Each scene shows the same named points in several views, each turned, perhaps mirrored, and shifted as a whole.
A view may leave some points out. In some views, one point has been moved. Which views, in the order they come, and which point in each? Write no view if no view has one.
Scene 1:
panel a:
  tolef [ 55 -54  -1 -12  -2  26  14 -19]
  Kuv [ 36 -48 -19 -26  15  34   0 -26]
  gano [ 50 -53   0 -25   5  24   7 -20]
  Lif [ 52 -53  -8 -17  -3  22  10 -20]
  teme [ 50 -54  -2  10   7  43  17 -21]
  Dimam [ 49 -52 -28 -12 -12  20  12 -21]
  Tiras [ 60 -56  -2   0 -10  24  19 -17]
  balob [ 45 -51   7 -34  19  29   1 -22]
  Nos [ 58 -55   1 -30  -7  13   9 -18]
  Roro [ 46 -52  -1 -31  11  26   3 -22]
panel b:
  Tiras [58  4 38 11  9 23 14 22]
  nela [57  3 30 15 17 17  9 52]
  gano [58 -6 32 10 23 15  7 47]
  beves [60  7 31 14 11 27 15 29]
  teme [ 67 -15  34   4  23  27  13  10]
  Dimam [51 -6 55  4 10  2  6 31]
  fepu [ 58 -10  41   6  19  16   8  28]
  Lif [56 -4 41  9 17 12  8 38]
  tolef [59 -4 36 10 16 19 11 33]
  Kuv [ 60 -28  41   0  35   4   1  43]
  balob [ 66 -15  17  10  36  24   8  48]
  balid [55  3 32 15 18 13  7 59]
  Nos [54  5 35 14 14 13  9 51]
panel c:
  Lif [-11  15  17  -8  16  10  10 -17]
  tolef [ -4  15  13  -9  11   6  12 -14]
  Tiras [  7  12  14 -12   8   5  16 -23]
  Kuv [-22  17  18  -4  38   9   3   3]
  fepu [ -3  14  17  -9  22   6   9 -12]
  gano [-20  18  12  -6  12  11   9  -9]
  Dimam [ -7  10  27 -12  30  14   6 -28]
  balid [-29  20  13  -5   2  17  11 -16]
  Roro [-25  20  12  -4  16  11   7  -1]
  Nos [-21  18  15  -8   3  16  10 -22]
panel d:
  balid [ 24  62   4  15 -55  -7 -33  -2]
  Lif [ 35  69   9  16 -58  -7 -17 -14]
  Tiras [ 41  81   1  17 -46  -8 -14 -26]
  Roro [ 35  67  12  10 -69 -15 -27   1]
  balob [ 42  76   7   3 -65 -25 -34   5]
  gano [ 35  68   7  12 -60 -13 -26  -6]
  nela [ 29  67   1  14 -53 -10 -32  -5]
  fepu [ 42  76  11  14 -61 -11 -12 -18]
  Nos [ 26  64   2  18 -51  -5 -28  -9]
  teme [ 56  92   9   8 -59 -21  -8 -22]
  Kuv [ 41  65  23  11 -83 -14 -13  -1]
panel e:
  Roro [ 18   6  11   9  -4   1  31 -34]
  teme [-12   7 -14   5  13   6  23 -16]
  Kuv [ 24  16   2  18   6  12  24 -35]
  beves [-13  -5   0   5 -10  -2  36 -15]
  Dimam [  5   8  -9  33 -16  16  31 -19]
  fepu [  0   7  -5  17  -3   8  29 -21]
  Tiras [-14  -1  -8  14 -10   4  33 -11]
  Nos [  6  -3  11  15 -21   0  40 -25]
  gano [  9   3   8  11  -8   1  34 -29]
  balob [ 11   3  13  -5   6  -6  30 -34]
Views that do not fit: panel a
  panel a moved: balob
